128 stands for zero in the data rows.
Here are some points, one per row:
[108 135 171 147 175  71 122 106 163 146 116 125 121 123 119 170 178 131 107 129 133 182  82 120 131 105 109 122 141 104  87 127 106]
[130 110 143 110 150 187  58 137 116 153 138 121 118 162 122 130 134 129 134 119 123 107 165 103 116 105 125  50  74 134 153 113 131]
[122  59  89 110 118 147 122 140  90  85 137 129  94 165 133 147 159 161  95 123 176 138  79 149 117 124  90 151  75 120  74 110 135]
[129 152 133 104 142 128 144  86 130 125 161 196 134  84  75 138  99 117 153  86 152 114  83 149 152  68 141  83 108 150  65 149 139]
[ 78 135  92 112 109 190 101  94 188 132 135 145 170  90 124 104 190 164 172 161 152 116 190 135 105 199 107  90  71 119 122 130 175]
[137 178 148 106  73  69 123  98 171 125 167  68 164 121 103 172 123 182  68 118 152  90 156 170 151 101 151 130 150  74 117 150 148]
[ 68 134 149  98 128 153 118 117  95 127 118 162 107 110  70 161  69 112 117 149 176 107 105 100 110 103 127 129  78 134 125 139 125]
[185 103  77 137 105 144 164 111 126 186  93 114 122 159 117 192 185 145  95 173  81 153  95  88 118  95 111 189  99 172 117  84 153]
[154  96 138 127 184 122  86 117 154 121 125 133 148 126  76 150 154 139 119  86 143 200 101 137  73 153 136 136 161 117 104 140 145]
[ 88 148 112  89  84 161 155 124  61 150 125  81 138 105 158 124 140 125 100  99 151 162  99 111  98 102 130 126 151 103 155 132 141]
[137 102  60 115  98 126 118 148  99 134 154 121 153 116 138 140  49 159 146 101 112 187 136 130 101 152 155 108 142 121 137 152 100]
[100  75  93 132 141  82 139 149 144 168 133  70 179 155 146 106  82 180 122  83 119 112 117 174 136 121 178 110  79 153 177 149 129]
[175  79 127 181 177  79 177  89 125  81  90 167  57  82 157 139  85 149  85 116 168 138 203 110 147 186 190 130 117  82 164  82 121]
[ 94 100 153 145 152  91  92 148  81 121 190 168 138 117 147  67 184 158 147  99 107 125 130  90 153 148 185 173 130  82 187  64 132]
[141 120 160 165  64 100 158 107  90 176 183 103  86 174 138  79 138 134 152  70 155 171 178  83  92 139  72 143 125 187  97 101  87]
[133 147 182 155  90 145 127 190 167  89  95 136 162 163 107 118  81  75  79 141 106 123 113 171 139 165 103 133 123 111 146 121  97]
[136 101 150 139  93 163 162 147 138 100  97 125  97 109 112 115 159 100 102 173 169 157 133 124 159  84 152  92 169 140 155 163 112]
[116 117  95 173 124 137  96  68  97 131 133 146  90 118 161 111  83 119 141 197  66  81 133 155 117 103  70 136 168 101 128 117 174]
[174 115  72 170 137 153 179 199 146 169 179 163 127 169 135 156 147 103 138 154 122  74 135  99 109  91 189 161 114 148  76 104 165]
[ 95 128 170 202 119 115 152 156  94  99 153  98 101 161  80 132 120 173 174  78 118 121 147 148 120 115 105 191  76 171 103  87 139]
[159 152 146 178  77  64 153  90 115 158  95 161 179  84  79 106 152 119 118 179 139  95  80  95 105 193 143  86 159 213 156 105 164]
[124 117 151  88 159 191 187  92 181 151 120 164 160 176 131  86 123 194 108 118  86  74 153  88  71  74 165 139 180  98 118 145  72]
[107 144 118 122 115 117  96 179 142  85 132 135  97 160 106 110 106 169  93 116  86  81  84  53 118 187 168 142 191 111 145  88 114]
[111 157  89 139  98 138 134 145 153 138 118 147 197 141 129 107 125  60  94  78  82 129 126 159 122 180  91 136 118 122  97 103  92]
[138 104 129 115 147 136  62  91 110  94 168 112 184 140 133 108 132 114 132 206 168 160 123 108 132 150 165 161 142 116  51 150 121]
[182 165 184 109 157 120 153 179 115 173 138  98 117  79 154  91 133 177 109 178 154 101 101 143 141 166  79 123  95 109 126 149 109]
[112 115 103 156 149 162 160 156 125 111 119  99 113 115 129 117 188 102 134 114 151 144 131 158 133 133 125  95 149 118 138 147 124]
[170  67 208 166  91 175 160 178 217 170 135  91 134 137 177 136  88  89 186 104 121 114 166  88 109 102  84 161 149 146 111  92 170]
[131 186  83 117  76 124  83 172 172 147 154 129 134  71  89 190 165 136 106 136 147  89 201 165 109 110 151 152 105 113 170 111  81]
[142 102 130 146 103 153 170  69 108 182 103  80  85 159 104 110 124  84  89 151  90 149 204  98 112 144 159 169 135 166  81 120 186]
[121 133 123 126 114  82 110 148 135 123 104 153 139 161 134 160 150 132 135 148 153 184 116  98 178 112 137 123 145 113 102 126 109]
[113  75  92 151 129  98 129 169  98 143 134 138 166 126 188 181  83 144 146 147  96 129 117 113 161 133 151  94 102 132 148 194  96]
[ 90 103 175 130 126 121 119  87 107 135 124 107 119  78 126 168 130 131 132 133  95 122  95 146  97 124 134  93 130 114 116 108  99]
[161 133 119 112 159 133 127 166 134  96  79 172 151 118 115  62 117 188 135 137 134 161 164 144  50  84 136 164 158 154 147 137 110]
[164 112  79 123  90  83 114 158 116 156  77 156  82 152  75  90 128  99 184  98  97 103 114 123 143  97  79  96 104  51 129 151 172]
[125 169  91 147 165 165 100 125 187  77 104  68  72 120 176  98 112  98 138  74 106  84  84  72 113 154 132 134 106 150  87 166 103]
[131 172 161 108 176 144 178 170  99 134 149 146 100 101 152 121 131 195 127 135 128 125 168 141 202 181  80  96 135 140  74 122 134]
[204 146 176 101 151 163 108 116  75 108 129 140 159 120  87 208 139 131 169  60 137 111 147 145 170 156 145 130 179 137 112 171 124]
[156 177 164  70 175 129 120 134 129 129 174 103 131 110 115 141  95 145 100 116 176 137 123  84 156 163  70 138 119 130 140 137 162]
[124 114 127  68 137  81 119  87 147 107  80  95 157 135 170 147 128 146 189 157 100 143 149 108 181  73 141  97 109 174 121  90  78]
[123  93 175 130 120  93  85  93 137 126 162 125 150 150 135 115 169 144  92 122 119 159 107 135 101 138 179 130 141 119 109 142  81]
[115 173 106 127  86 120 109 112 184 127 132 118 131 121 108 157 188 161 131 145 144 122 163 150 130 139 147  98 100 109 130 161 135]
[151 176 132 143 119 161  56 163 167  97  86 128  99  77 191  89  98 113  66  78  89 113  91 131 134 111 146 106 113 160  87 112 188]
[107 123 148 150 140 153 119 138 103 144 103 109 144 121 105 126 109 115 161 176 160 138 103 142 117 123 138 127 112 100 121 122 115]
[154 156  76 147 143 145 177  72 143  99  86 146 137 150 151 128  93 125 108 152 153  73  72 126 135 186 102 121 113  97 152  86  88]
[ 82  74  93 123 196  86 130 119 158 143 169 169 152  87 105 139 100  87  60 141 120 116 150 109 183  87  91 145 114 186 158 189 100]
[125 198 135 149 157  67 171 162  96  65 186 101 105 169 176 156 141  82 182 160  98 121 130 124  69  93 131 108 110 120 138 126 182]
[190 116 125  85 105 112  79  87 109 177 101 159  92 184 105 114 144 106 175  90 137  70 102 195 131 135  94 156 191 121 145 178 164]
[128 130 139 151 110 146 104 129  94  80  76 144 143 125 140 108 140 138 140 147  78 135 170 123 117 127 104 167 125 154 146 209 135]
[107 106  79 135 173  91 115 128 106 143 117  62 151 123 108 104 108  83 164 133 156  90 156 136 129  98 135 118 139 144 142 119  70]
[154 160 147 129 124 139 143  74 115 109  89 179 140 152 182 126 101 104 126 102 138 157 133 147 160 125 129 160  65 105 201 116 152]
[ 67 152 135 157 191 122 112 145 112 158  81 143 158 176 139 161 157 158 118 128 134 167 171 125 124 126  80 100 160 110 132 127 121]
[ 62 107 135  62  79  77 136 139 146 147  76 156  99  89 175 124 125 124 188  95 181 121 111 133 123 144 125 209 146 132 129 169 155]
[155 144 161  94 142 149 147 150 136 152 173  91  71 111  98 172 122 121 168 180  61 182  77 158 128 177 132 127  91 129 131 130 102]
[ 76 166 119 170 141 188 116 118 122 157 105 121 103 147 139 132 130 123 155 134 177 155 140 154 179 120 152 108 207 141 156  88 118]
[119 127  78 156  97 168 154  97 182 111 213 127 117  97  78  71 103 127 136 140 143 166  97 118 191 110 116 116 191 112 183 142 133]
[153 108 123 105 121  96 133 104 103  56 192 152 107 123 180 179 156  97 112 169 120 111 145 139  67  96  74 106 164 141 148  85 164]
[139 153 151 119 136 139 134  83 115 151 138 196 120 126 183 105 100  68 119 106 145 152 128 175 128 122 161 115  72 134 149 141 121]
[109 117 121 111 105 174 173 137  64  78 135  71 168  93  97  92 175 124 106 105 116 139  99 123 148  91 129 155 108  91 136 136 140]
[101 125 141  51 139 108 111 188 150 119 103 121 115 165  98  91 113  72 101 135  85 100 108 161 139 152 154  94 155 144 130  77 142]
Along one direction, these points spread out more than along any other. Take the direction at right angles to it along which they spread out most. Go by this last direction. How far along it is each point below, from 0 to 99? The average is 50, and the first point in the table lies past the average. One standard deviation of the points above along it is 16.
[142 102 130 146 103 153 170  69 108 182 103  80  85 159 104 110 124  84  89 151  90 149 204  98 112 144 159 169 135 166  81 120 186] 63
[139 153 151 119 136 139 134  83 115 151 138 196 120 126 183 105 100  68 119 106 145 152 128 175 128 122 161 115  72 134 149 141 121] 35
[137 102  60 115  98 126 118 148  99 134 154 121 153 116 138 140  49 159 146 101 112 187 136 130 101 152 155 108 142 121 137 152 100] 54
[151 176 132 143 119 161  56 163 167  97  86 128  99  77 191  89  98 113  66  78  89 113  91 131 134 111 146 106 113 160  87 112 188] 2
[ 95 128 170 202 119 115 152 156  94  99 153  98 101 161  80 132 120 173 174  78 118 121 147 148 120 115 105 191  76 171 103  87 139] 70
[174 115  72 170 137 153 179 199 146 169 179 163 127 169 135 156 147 103 138 154 122  74 135  99 109  91 189 161 114 148  76 104 165] 56
[ 94 100 153 145 152  91  92 148  81 121 190 168 138 117 147  67 184 158 147  99 107 125 130  90 153 148 185 173 130  82 187  64 132] 61
[ 82  74  93 123 196  86 130 119 158 143 169 169 152  87 105 139 100  87  60 141 120 116 150 109 183  87  91 145 114 186 158 189 100] 54
[154 156  76 147 143 145 177  72 143  99  86 146 137 150 151 128  93 125 108 152 153  73  72 126 135 186 102 121 113  97 152  86  88] 18
[154 160 147 129 124 139 143  74 115 109  89 179 140 152 182 126 101 104 126 102 138 157 133 147 160 125 129 160  65 105 201 116 152] 32
